Here are some points, each followed by its number:
array([-0.86, -0.49,  0.27,  0.28,  0.57, -0.13, -2.31, -0.74]) 0
array([ 0.36, -1.00, -1.74, -0.97,  0.15,  1.99, -1.72, -0.67]) 1
array([ 2.21,  2.70,  5.75, -1.30, -3.69,  2.19,  9.90,  1.83]) 2
array([-0.67, -0.33, -0.20,  0.61,  1.09, -2.94, -1.50, -0.65]) 3
array([-0.40, -0.67, -0.75, -0.03,  1.16,  0.40, -1.12, -0.49]) 4
array([-1.55, -0.41, -0.85, -0.14,  0.98, -0.34, -1.76, -0.48]) 5
array([-0.76, -0.89, -1.03, -0.11,  0.15, -0.60, -1.77, -0.30]) 6
array([ 0.32, -0.30, -0.06, -0.38, -0.73,  0.14,  0.91,  0.18]) 7
array([-0.23, -0.24, -1.26, -0.31,  0.05,  0.14, -1.86,  0.56]) 8
array([ 0.06, -0.55, -1.50, -0.52, -0.10, -0.85, -2.85,  0.10]) 9
array([ 1.73,  2.23,  3.85, -2.66, -3.77,  0.71,  9.70,  1.52]) 10
array([-0.43, -0.98, -1.27,  0.59,  1.80, -1.77, -2.76, -0.63]) 11
array([-1.43,  0.43, -0.39,  0.06,  0.09,  0.31, -1.97, -0.79]) 12
array([ 0.18,  0.59,  0.81,  0.03,  1.92,  0.26,  1.96, -0.09]) 13
Which five points above are nearest to each new point by angle, seen from the average point of the numbered points? Their numbers follow each, smallest number first.
array([-0.20, -1.15, -0.53, -0.24,  0.43, -1.06, -2.55, -0.47]) 0 5 6 9 11
array([-0.52, -0.76, -1.17,  0.00,  0.20,  0.99, -1.41, -0.23]) 1 4 5 6 8
array([-0.32, -0.89,  0.93,  1.80,  1.48, -0.38, -1.68, -0.99]) 0 3 4 5 11
array([-0.57,  0.78, -0.95,  0.25,  0.16, -1.09, -2.54,  0.23]) 6 8 9 11 12
array([-0.83, -0.12, -0.73,  0.92,  1.06, -0.49, -2.56,  0.25]) 0 5 6 8 11
array([-0.15,  0.60,  2.02, -0.06, -0.96,  0.28,  2.53, -0.03]) 2 3 7 10 13
array([ 0.66,  1.05,  1.00, -1.08, -2.24, -0.76,  4.98,  1.66]) 2 3 7 10 13
array([ 0.08, -0.32,  0.52,  1.05, -0.12,  0.08, -0.31,  0.15]) 0 3 4 11 12
array([ 0.14, -0.74, -1.02,  0.37,  0.83,  0.00, -2.59, -1.23]) 0 4 6 9 11
array([-0.28, -0.67, -0.15,  1.34,  2.55,  0.93, -1.55, -1.36]) 0 4 5 11 12
array([ 0.31,  0.37,  1.35,  0.63, -0.13,  1.03,  1.89, -0.65]) 1 2 7 10 13
array([ 0.37,  0.92,  1.70, -0.01, -1.29,  0.90,  3.05, -0.33]) 1 2 7 10 13
array([ 0.28,  0.02,  0.00,  0.21,  0.02,  0.26,  0.19, -0.20]) 0 1 4 7 13
array([-0.26,  0.26,  0.20,  0.47, -0.10,  0.20,  0.18,  0.41]) 0 2 8 12 13
array([-0.75, -0.26, -2.17, -0.62,  1.07,  0.02, -2.67,  0.47]) 4 5 6 8 9
array([ 0.55,  0.41, -0.40,  0.31,  0.01, -1.93, -0.58,  1.33]) 3 6 8 9 11
array([ 2.56, -1.15, -0.40, -0.70, -0.11,  1.53, -0.96, -0.83]) 1 4 7 8 9
array([-1.06,  0.68, -0.35, -0.51, -0.75,  0.73, -0.13,  0.59]) 1 5 8 9 12
array([-0.48, -0.21,  0.88,  0.62, -0.14,  0.93,  1.31, -0.01]) 2 4 7 10 13
array([ 0.21, -0.50,  1.21,  0.73,  0.25,  0.88,  0.93, -1.13]) 0 2 7 10 13
array([ 0.01, -0.12, -0.90, -0.52, -0.95,  0.98, -0.42,  0.00]) 1 6 8 9 12
array([0.38, 0.09, 1.11, 0.18, 0.15, 0.32, 1.75, 0.74]) 2 3 7 10 13
array([-0.24, -0.35, -0.51, -0.38, -0.29,  0.50, -0.49, -0.13]) 1 4 6 8 9
array([-0.02, -0.42, -0.69,  0.08, -0.08, -0.10, -0.47, -0.59]) 4 6 8 9 11
array([ 0.28, -0.11, -1.03, -0.06,  0.83, -0.12, -2.09, -0.50]) 4 6 8 9 11
array([-0.42,  0.41, -0.91, -0.73, -0.63, -0.10, -0.23,  0.96]) 1 6 8 9 12
array([ 0.66, -1.11,  0.17, -0.87, -1.02,  0.95,  1.33, -0.23]) 1 2 7 10 13
array([-0.58, -0.11, -0.95, -0.04,  0.23, -1.26, -2.05,  1.06]) 5 6 8 9 11
array([-0.89, -1.33, -0.47, -0.03,  2.47,  0.29, -2.38, -1.04]) 0 4 5 6 11
array([-0.43, -1.07, -1.57,  0.49,  0.81, -0.55, -2.82, -0.99]) 4 5 6 9 11
